The rows of T fall into 3 groups, which share some directions, and each row is roughly a mix of its group's hidden directions.
T:
[[ 2.25 -1.43  0.00  0.14  0.14 -1.59 -4.96 -4.40  0.01 -0.98]
 [-0.36 -3.75  0.09 -3.73  1.27  2.06 -4.30  0.59 -0.63 -1.21]
 [-2.77  4.75  0.91  0.41  0.74 -2.03  0.82  3.14  1.29 -2.55]
 [-1.92  1.10  0.25 -1.61 -5.48  1.86  2.98 -1.43  1.13  1.16]
 [-2.00 -1.03  2.44 -0.93  0.24  1.90 -2.21 -1.13 -0.79 -5.68]
 [ 1.71 -1.29  1.28  3.70  1.05  0.17  4.96 -0.65 -0.13  2.91]
 [-0.86 -3.03 -2.56  2.53  2.40  3.83 -0.39  1.60 -2.37  1.71]
 [-1.02  2.20  0.65  1.42 -1.25  1.05  4.78 -0.65 -1.10  4.37]
 [ 2.45 -4.68 -0.75  1.26 -3.00 -0.44 -2.74  0.71  0.65 -2.63]
 [ 1.25  1.45 -2.68  0.48  4.51 -0.51  4.56 -0.78  0.65 -1.08]
 [-1.96 -0.37  5.16 -0.28  1.24 -0.91 -3.76  2.07  0.43  1.71]
 [-1.96  3.69  0.38 -1.18 -2.64  2.31  4.30 -2.19  0.27 -0.09]
 [-0.20 -3.31 -0.93 -3.13  0.72 -0.43  0.03  0.51 -0.19 -5.65]
 [-1.07 -0.48  0.43  2.02  2.43 -3.34 -2.86 -2.36 -3.85  1.83]
 [ 0.06 -5.23 -0.94  1.38 -3.23 -0.33 -3.12 -0.82 -1.55 -1.06]
 [-3.13 -2.08  0.44 -2.99 -5.20  0.56  1.79  0.76 -0.14 -0.41]
 [-1.14 -3.89 -0.04 -3.39 -0.84 -1.84 -2.12  1.41 -0.08 -4.01]
 [ 3.25  0.50 -0.24 -2.61  0.31  3.09  2.80  3.43  1.36  2.41]
 [ 0.16 -1.41 -2.18  0.09 -1.60  0.34  2.28 -2.18 -1.46 -5.75]
 [ 0.42  1.22  0.06  3.25  0.97 -3.75  3.21 -1.37  1.44  3.62]
 [-0.69 -2.27 -0.83 -1.41 -0.90 -1.43 -5.05  2.71  1.17  3.05]
 [-0.02  1.55  0.43  3.20  0.03  0.20 -0.65 -1.05 -2.90 -5.64]
 [-0.46 -2.41 -2.48  0.45  2.15  1.99 -0.74  4.06  4.07 -0.13]
 [ 0.12 -3.20 -0.05 -0.83 -2.40 -0.69 -0.27  4.93 -0.83  3.52]
 [-1.36 -0.54  4.75 -3.35  1.17  1.24 -0.81  1.50  2.28  2.76]
 [ 0.58 -1.26 -1.11  4.27 -3.19 -3.47 -1.55 -2.55  1.39 -0.36]
 [ 3.11 -2.86 -0.67 -2.00 -0.66  4.72  1.66 -2.44 -0.65  0.65]
 [ 0.00  3.56 -0.58  0.74 -2.95  0.54 -1.11 -4.91  0.61  2.51]
 [-0.01  1.16 -3.04 -0.21 -1.93 -2.74  1.03 -1.44  1.56  5.22]
 [-0.19 -1.90  2.76  1.73 -3.73  2.95  2.66 -0.17 -0.98  3.12]
 [ 0.40 -2.15  0.73  1.31  4.35 -4.69  1.09  1.41  1.67 -0.87]
 [ 1.44 -1.53 -3.93 -3.24 -2.26  2.55  2.86  0.99  0.97  1.61]
 [-2.61 -2.03 -1.23  1.16 -0.15 -2.08 -2.68  3.85  3.21  2.03]
 [ 0.98  2.94  1.30  0.98  4.17 -3.44 -1.43  2.53 -0.19 -2.15]
 [-0.44 -6.00  1.15 -1.24 -1.43 -3.30  0.69  0.33  0.15 -1.42]
 [-3.68  2.37  3.95  1.30 -1.92  2.33  0.07 -0.73 -2.75 -0.99]
 [-1.10 -2.58 -1.46  2.10  3.17 -2.08 -3.37 -0.07  0.57  3.77]
 [-0.65 -4.03  0.15  0.65  0.88 -2.08 -4.69  1.15 -3.02 -0.03]
 [-1.05  5.01 -0.27  1.32 -0.75  2.85  3.08 -1.35  0.81  2.43]
 [ 3.27  3.42  0.91 -2.40  2.09 -0.91 -0.07  0.00  4.06  1.99]
 [-2.31  0.96  2.41 -2.11 -0.27  1.89 -5.45 -0.73  1.63 -1.25]
 [ 3.37 -3.74  1.98  2.39  0.91 -1.67 -1.97 -2.74 -0.40 -2.13]
 [ 0.17 -0.63 -0.49 -0.03 -1.96 -3.54  2.28 -1.48  0.57 -5.46]
 [ 1.74  1.35 -2.79  1.62  0.56 -0.54  5.81 -2.01 -0.46  0.85]
 [ 1.81  0.56 -0.24  0.51 -3.53  2.38  0.04 -5.46 -0.87 -1.43]
 [ 4.02 -1.77 -0.57  0.96  4.65 -0.09 -1.97  1.74  0.27 -2.34]
 [ 0.84  2.69  0.22  0.70  5.27 -2.05 -0.51  3.15  1.96 -0.40]
 [-1.46  0.82 -1.39  2.34  3.54 -0.76 -1.30  3.57  1.75 -3.71]
 [ 1.41 -4.53 -4.24 -0.94 -0.56  1.21  2.38  2.11 -0.34  1.11]
 [ 2.63  3.83 -3.30  0.38 -1.69 -2.78  2.08 -2.19  1.32  0.73]
 [ 2.18 -1.49 -0.17 -1.45  5.27  2.50 -0.97  2.17 -1.51 -1.88]
 [-2.83 -1.35  1.06  0.75  3.28 -0.35  2.68 -4.65  0.98  1.56]
 [-0.28 -1.46 -3.20 -1.75 -3.13 -5.02  1.30 -1.47 -0.25 -0.49]
 [-2.17  1.32 -1.71 -2.77  4.02  1.49  2.49 -2.23  2.66  0.95]
 [ 1.14 -2.92 -0.75 -4.00  1.34  1.12  2.11  1.00  3.19  3.10]
 [-0.69  3.24  2.61  2.15 -0.16  0.11  2.76  0.49 -0.96  4.84]
 [-1.36 -0.39  0.42 -0.07  4.31 -4.69  0.44  0.82  3.00 -1.40]
 [-3.36  2.28 -2.00  1.10  0.18  1.76 -1.01 -4.18  0.12  3.36]
 [-0.65  1.79  3.23 -3.20  1.18 -1.72  0.63 -2.93  3.90  1.34]
 [-2.22  4.32  0.73  1.16 -0.27  0.31  4.58  1.46  1.70 -1.71]
 [-1.51 -2.09 -1.13 -1.47 -3.64  4.70  2.02 -2.07 -0.86 -0.20]
 [-0.06  2.77  0.44 -0.34 -2.78 -0.58  3.19 -2.68  2.40  3.93]
 [-0.03  1.45 -1.20 -1.02  6.70  0.67 -0.26 -0.76  1.97 -0.38]
 [-1.94 -0.81 -3.13 -4.53  0.03  1.93  2.61 -2.68  0.69  1.29]
 [ 1.69 -4.55 -2.00  2.59 -0.34  0.05 -2.92  0.94  0.91 -3.17]
 [ 0.20  2.09 -0.94  0.99  0.56  0.16  2.81 -3.64  2.07  4.75]
 [-1.65  5.48  0.26  1.29  1.90 -0.63  2.33  0.37  0.60 -3.20]
 [ 1.72 -1.83 -4.07  0.12 -1.66  1.46 -3.03  3.97 -1.36 -0.05]
 [-3.03 -2.04 -1.31 -3.32 -2.40 -3.55 -0.34  3.04  0.19  0.93]
 [ 0.05  1.39  1.62 -3.85  1.62  1.14  0.85 -3.60  3.50 -2.33]
 [ 0.01  2.79  1.94 -2.15 -0.87  0.57  2.66 -3.77 -2.98  2.67]
 [-2.09  5.12  1.15 -0.20 -1.27 -2.28  2.47  0.24  2.30  2.09]
 [-4.48 -0.39 -0.93 -0.22 -4.54  0.41  0.58  1.55  2.67  1.69]
 [ 0.67  2.89  3.54 -2.49  0.78 -2.51  1.41 -1.79  3.54  1.56]
 [ 0.84  1.41 -1.03  2.09 -2.92 -2.61  2.91 -4.32  0.52  1.95]
 [-1.49  2.61 -1.11  0.66  1.04  2.23  3.67 -4.47  0.42  2.07]
 [-2.29 -4.51  1.06  1.65  3.03 -1.20 -3.37  0.89 -0.50  1.47]
 [-1.12  0.30 -2.39 -0.05  0.24  3.91  2.50  2.24  4.42 -1.22]
 [-0.20  4.10  1.09  2.72 -0.21  0.41  3.00 -0.38 -1.17  4.29]
 [ 1.26 -2.21  1.13 -0.74 -2.40  0.61 -2.68 -1.26 -1.11 -5.50]
 [ 1.47  2.04  2.06 -0.52 -5.51 -1.63  1.74 -2.64 -0.39 -0.75]
 [ 1.14 -2.76 -3.82  0.57 -2.61 -2.23  4.02  0.56 -0.99  1.26]
 [ 0.63 -2.78  0.62 -3.89  0.63  4.50  0.93  2.84  1.12  0.28]
 [ 3.74  2.55 -1.00  1.12  0.30  1.57  3.17  3.22 -0.42  2.96]
 [-2.11  4.52 -1.11  0.85  1.03 -2.19  2.88  3.37  1.34  0.66]
 [-0.60  0.53 -0.50  0.58  4.65 -4.62  1.18 -0.61  2.93  0.33]
 [-2.44 -3.54  3.45 -4.00 -0.34 -1.14 -0.15 -0.04  2.29  1.24]
 [-0.99 -0.98 -2.57  3.32  3.15  1.79 -0.66 -0.53 -0.88 -4.52]
 [-1.86  0.27 -0.22 -1.88 -5.37  2.67  2.82 -0.43  1.72  0.66]
 [ 2.36  2.73  0.11  4.31  0.26 -0.25  3.31  1.89 -2.76  0.85]
 [-1.61 -1.52  4.08 -0.98 -2.35  2.96 -3.71 -0.42  0.56 -1.90]
 [ 4.32  2.20 -2.36  3.51  2.01  0.22  1.69  0.40 -2.46 -0.35]
 [ 1.04 -4.13  0.74 -1.96 -2.65  1.74 -3.19 -0.82 -1.88 -2.77]
 [ 1.28  3.60 -1.03  2.67  4.71 -0.85  1.45 -0.37  2.08 -1.52]
 [-4.13 -0.36 -1.27 -4.79 -1.32 -0.74  1.22  0.81  1.71 -2.36]
 [ 1.31  1.01  1.42  1.45  1.77 -5.56 -2.92  2.07  0.68  0.66]
 [ 1.40 -1.40 -4.05 -2.35 -3.75  0.33 -1.02  0.17 -3.50  1.14]
 [-1.28  1.10  0.99  4.94  2.05 -0.39  1.72 -0.35 -2.37  3.65]]
Here is one row of each group, with its name. Which group are the others in?
[ 1.40 -0.01  1.82  1.20  5.55  1.04 -1.83  1.90  1.25  2.75]  Y
[-0.38 -2.72 -1.20 -2.20 -3.36  0.35  1.43  3.65 -2.50 -2.79]  U
[ 0.50  2.46 -0.08  3.27  3.74 -2.57 -0.27 -3.27 -2.31 -0.97]  J

[ 1.12  3.59  1.35 -1.83  0.09  2.50  3.76 -2.63 -2.13 -1.85]  J
[-4.99 -1.30 -1.92  0.07 -2.72  3.69  1.32 -0.94 -0.64 -0.56]  J
[-0.06  1.66  1.95 -2.91 -4.44  0.62  2.65 -2.27 -0.76  2.60]  J
[ 0.27 -0.95 -3.87 -1.07  2.45 -2.66  4.68 -0.20  0.22  1.56]  U
[ 2.97 -0.04 -3.62  0.32  4.09 -1.63  2.16  0.17 -1.04 -2.73]  U
[-0.68  2.01  2.17  2.96 -0.66  0.00  5.47 -1.38  1.82 -1.03]  U
[-0.87  0.31 -1.37  0.20 -4.07 -4.31  0.41 -2.70 -0.56 -2.99]  Y
[-0.86  3.25  0.45 -3.23 -0.68  0.98 -2.39 -3.57  2.65 -2.40]  Y
[ 0.87 -1.36 -1.18 -2.46  3.56  4.55 -1.44  1.91 -1.48 -1.81]  U
